One turn moves every row onto another: examples first, then more rows asked:
Rati: [-13   0 -12   2  -3  12  -7 -11 -32  -3   3  -9  -7  -9   6   0  -8  -2
  -1   5   9]
Lasu: [ -1 -10  12  -2   7   9  -1  14  -7   3  -2   5  -3 -13  -9  19  13 -13
   4   1 -12]
ror: [ -1   1   3   7  -6  -8 -12 -17 -10   7  -4 -13  -4  -4 -23   3  18  -3
  12   4   8]
buval: [ -5  -1   3   7 -11   2  -2   4 -16   6  -1  -2  -5 -16   0   9  -4  26
  -2  -7  -4]
Ganil: [ -6  -4   5  11 -16   4  -1   2 -17   3   1  -8  -5 -16  -2   7  -6  22
  -3  -3  -2]
redud: [  0 -10  -9   7  -9 -14  -4   9  -6  -7  -2   0   1 -12  -2  -3   0 -36
   0  -3   3]
rori: [ -9  -1   4  23   5  11   5   0 -12   6  10  -7  11   9 -14  -7  -4   9
   5   0  14]
kad: [ -8 -15  16   9  -3   9   3   9  -7  -4   3  -5  -3  -6 -10  16   6 -21
  -4   5  -9]
giva: [  4  -5  14  19   3  -7 -13   3  -6   2   4  -9   7 -11  20  -3   1  -8
  -3   1  19]
ligu: [ -5   6  -1  15  16   7   4   3 -10  12   6   4  11   8 -10  -3  -1  16
   9  -7   9]
det: [  7  23  -8  11   1  13  -9   0  -9 -16  -2  -4  13  -5 -10 -12   2  -7
  -5 -12 -10]
Todu: [  9   2  12   3 -16  18 -10  23 -18  -4  -9  -8   9  -4  -1   1  -5 -14
   5  -7  15]
lini: [  9  22  -8  10   0  15 -10   1 -10 -16  -3  -4  13  -8 -11 -13   3  -7
  -3 -11  -9]
Pazok: [  6  -8 -11  -1  -3 -12  -6  13  -6  -3  -5   6   2 -19  -3  -2   6 -30
   6  -3   2]
Bipa: [  0   0   5  -6 -13 -13  -1  14  -2   5   6   1  -3  -1  -4 -15  12 -25
   5  -5   3]
depob: [  4   3  -6  12  -5  25   3 -11   0  -9   2   2  -3   6   7   8  -4  -1
  -4 -11  18]
kizi: [ -8   3  -8  13   0  -2 -12   0  -5 -23  -9  -7   2  11 -23   0  12  -8
   0   6   7]
Sovor: [  0   1   4  -7 -11 -14  -1  14  -1   6   5   2  -3   0  -3 -14  12 -24
   5  -7   2]
Gaf: [  9  -5  13  13   5  -3 -17   7  -8   5   2  -5   7 -20  18  -2   6  -4
   3   2  19]
Gor: [ -6   4   3  11  -3 -15  -8 -21  -6   7  -3 -12  -4   8 -17   4  12  -4
   6  -2   5]
Zona: [ -9  -7  13   5   9   1   4   8  -2   1   0   4  -4   2  -2  21   4 -16
  -5  -6 -15]
febam: [  8  22  -8  12  -1  14  -9   0 -10 -17  -2  -6  13  -6 -11 -13   2  -8
  -5 -11  -9]
teko: [  1   1   4  -8 -12 -13  -1  15  -2   6   5   2  -3  -3  -4 -15  13 -23
   6  -5   2]
Duvop: [ 9 -1 -6  8 -8 33 -1 -7 -5 -8  0  0 -2 -7  0  7  2  0  2 -4 20]
fuze: [ 10  11   7  -5  -1  10 -10  24 -14   3 -13   5   9   1   7   6  -4  -6
   7 -18   9]
ran: [  1  -4 -12   2   0 -19  -3  10  -2  -3  -4   8   1  -9   2   0   1 -31
   1 -10  -1]
kip: [  6   0  12  13  11 -10 -15   5  -4   6   1  -2   7 -12  23   0   3  -3
   0  -4  15]
tola: [ -8  -1   4  12 -13   0   1   1 -14   4   1  -5  -5 -10   2   9  -8  23
  -6  -7  -5]
kelan: [ -1   7   0   3   3 -13 -11 -17  -7  11  -7  -5  -5   0 -17   6  18   2
  13  -4   3]
dok: [ -7   9 -12   7  10  -7 -12   1  -2 -19 -12   2   2  13 -18   4  13  -3
   2  -1   2]
vab: [ -2   5 -11   4   6   0 -15   5  -6 -19 -13   0   2   2 -25   2  19  -3
   7   6   6]
zal: [ 10   6 -10   3   2  26  -1  -6  -1  -4  -2  10  -3  -3   6  10   2   5
   3 -13  16]
Luku: [  1   8  12   7 -10   8  -5  16 -11  -3  -7  -6   9  13   8   4 -14 -15
  -3 -17  11]
fifod: [-15   6 -15   0   5   5  -6 -12 -29   0   1  -2  -7  -2  12   3 -10   1
  -2  -2   5]
tus: [ -9   3 -15  -6   4  11 -10  -8 -32   1  -1  -1  -7 -13   7   2  -4   4
   4   2   7]
rali: [ -1  -1   1  14   8  16   0   6 -15  10   6  -2  12  -4 -18  -7   4  14
  14   2  14]

kizi turns into dok
rali turns into rori
And these:
kip turns into Gaf
zal turns into Duvop
teko turns into Bipa
tola turns into buval
Lasu turns into kad
det turns into lini
tus turns into Rati
fuze turns into Todu
Pazok turns into redud
kelan turns into ror

One turn moves every row onto another: examples first, then more rows asked:
ped: [  1   2  15  10   9  12 -24   6  -5 -11   0   0   0  -7  -3]
gede: [ -2  -5   2  13  10  13 -28  -1  -3 -13  -6   6  -3  -6   1]
Rovu: [ -7  -7  -9   7   8  -5  -6  10   0  -2 -12   3 -10  20  17]
nufa: [ -9 -13 -14  -1 -15 -11   0  -4   3  -7   6  15   3   1  -9]
deva: [  0  -9   2   0   1 -10  -2   9   6 -12 -14   4 -15  27   2]
bani: [-14  -8   8   1  -9  24 -11  17  -6   8   5  13 -15  17  -3]
gonan: [  4 -10   4   6  15  15 -19   0  -9 -11   3   7   6  -7 -14]
nagat: [ -6  -9  21   5   3  15  -5 -15  -2 -15  -9   7   1  10 -15]
ronaf: [ -5   8  -8  -2 -10   5  -8  12  -3   2  17  21   4   9   1]
tov: [  5 -12  -4 -10  13   4 -12  11  -3  -5 -14  17 -15  15   3]
tun: [ -9 -11 -13   2 -18 -11   1  -5   2 -10   3  14   1   6 -11]
kani: [ -7  -8 -14  -2 -14 -14  -1  -3  -3  -6   4  20  -2   7 -11]
ripaf: [ -7   8  -3   0 -12   4  -7  12  -5   3  15  22   2  11   6]
Nos: [ -6  -4  10  12   7   2 -13  -4  -5 -12   1 -12   7  -9 -10]
sol: [-16 -14   6   6  -8  19  -8  15 -10  10   1  12 -18  20  -4]
lufef: [-14   2   0  16   9   8 -19  -3  -5  -5   1  -8   2  -5   6]
mot: [-11   4  12   6  11  -3  -5  11  15  -2   7   6   0  -3   4]
venit: [ -5   9  10  11   3   0 -22   4   0 -11   5  -7   2  -5   4]
lete: [-14 -12  -3 -10 -10  -9   3   7  -6   5  -6   1 -19  16 -16]
sez: [ -6   6  -3   4 -11   2  -5  14 -10   5  13  23  -2  19   2]
vufa: [ -9  -6   6  -2   0  -5   4   5  -2  -6 -10  -8 -12  32   0]
dumar: [ -5  -4   8  10   5  -3 -11  -2  -3 -12   7 -14   8  -7 -11]
zilez: [-11   6  22  -7   9  15 -15  -2   5  -4  -5   9 -11   2  -1]
tes: [-16  -5   5   3  -9  28 -12  11 -10   8   6   9 -10  18  -1]
Vofa: [-19 -26  -1  -2 -13  13  -4  -3  -3  -2  -7   4 -15  10 -18]
Pum: [  3 -14  -2 -15  13   7   2   1 -16  -3  -5   7  -1  21 -11]
gib: [-18 -28  -6   0 -11   3  -5  -2  -3   0  -8   8 -18   9 -17]
Mutut: [-18 -28  -5   7 -12  16  -8  -3  -1  -3  -7   4 -12  10 -14]
bero: [ -2  -7  16   7  10  13 -18   0  -8 -11   0  -7   2  -7 -14]
kif: [ -5   7  -5   4 -14   1  -5  16  -2   1  14  22   1  13   4]
sedi: [ -6 -10  12  18   6  -3   6  -2   8 -13   2   3  11   5 -10]
Linek: [ -1  -3   8 -15   6  -1   6  10  -6  -3  -2  -1  -9  30  -8]
gefo: [  7  -6   4 -12   7  -6  -1  15   2  -9  -6  11 -12  24  -6]
beri: [ -3   5   9  14   6   0 -19   2  -2 -12   1  -5   4  -9   0]
Tupi: [ -8  -4   1   8  13  10 -10  -2 -11  -4  10  -8  12  -5 -10]
rogog: [  1  -2   2   6 -13  -4  -3  17 -10  -1  -5  19 -14  28  -5]
sogup: [ -9  -9  -7   2   7  -3   8   0 -13   0  -4  -6   3  25   3]
geda: [  1   0  18   8   5  14 -28   6  -5 -13  -1   0  -5  -2  -4]
Fasid: [  0 -13  16   7   7  12 -17   0  -7 -14   1  -7   2  -4 -18]
kivit: [ -5 -15   4  -1  -6   2   1  22  -8   7  -3  10 -19  23 -16]
faziz: [ -8   2  -5  -3 -17 -15  -1   2  -8  -3  -8  11 -14  22  -6]
rik: [ -7 -15 -17   2 -13  -7  -3  -2   6 -10   4  15   2   1 -12]
rotar: [-15 -11   9   4 -10  26 -12  12  -9   8   3  13 -13  17   0]
vosuz: [-17 -32  -2   3 -12  11  -5  -3  -2  -3  -6   6 -12   7 -15]

ped turns into beri
gonan turns into gede
kani turns into gib
And these:
venit turns into dumar
bani turns into kif
faziz turns into lete
vufa turns into Linek
Mutut turns into tes
Rovu turns into sogup
mot turns into sedi
vosuz turns into rotar

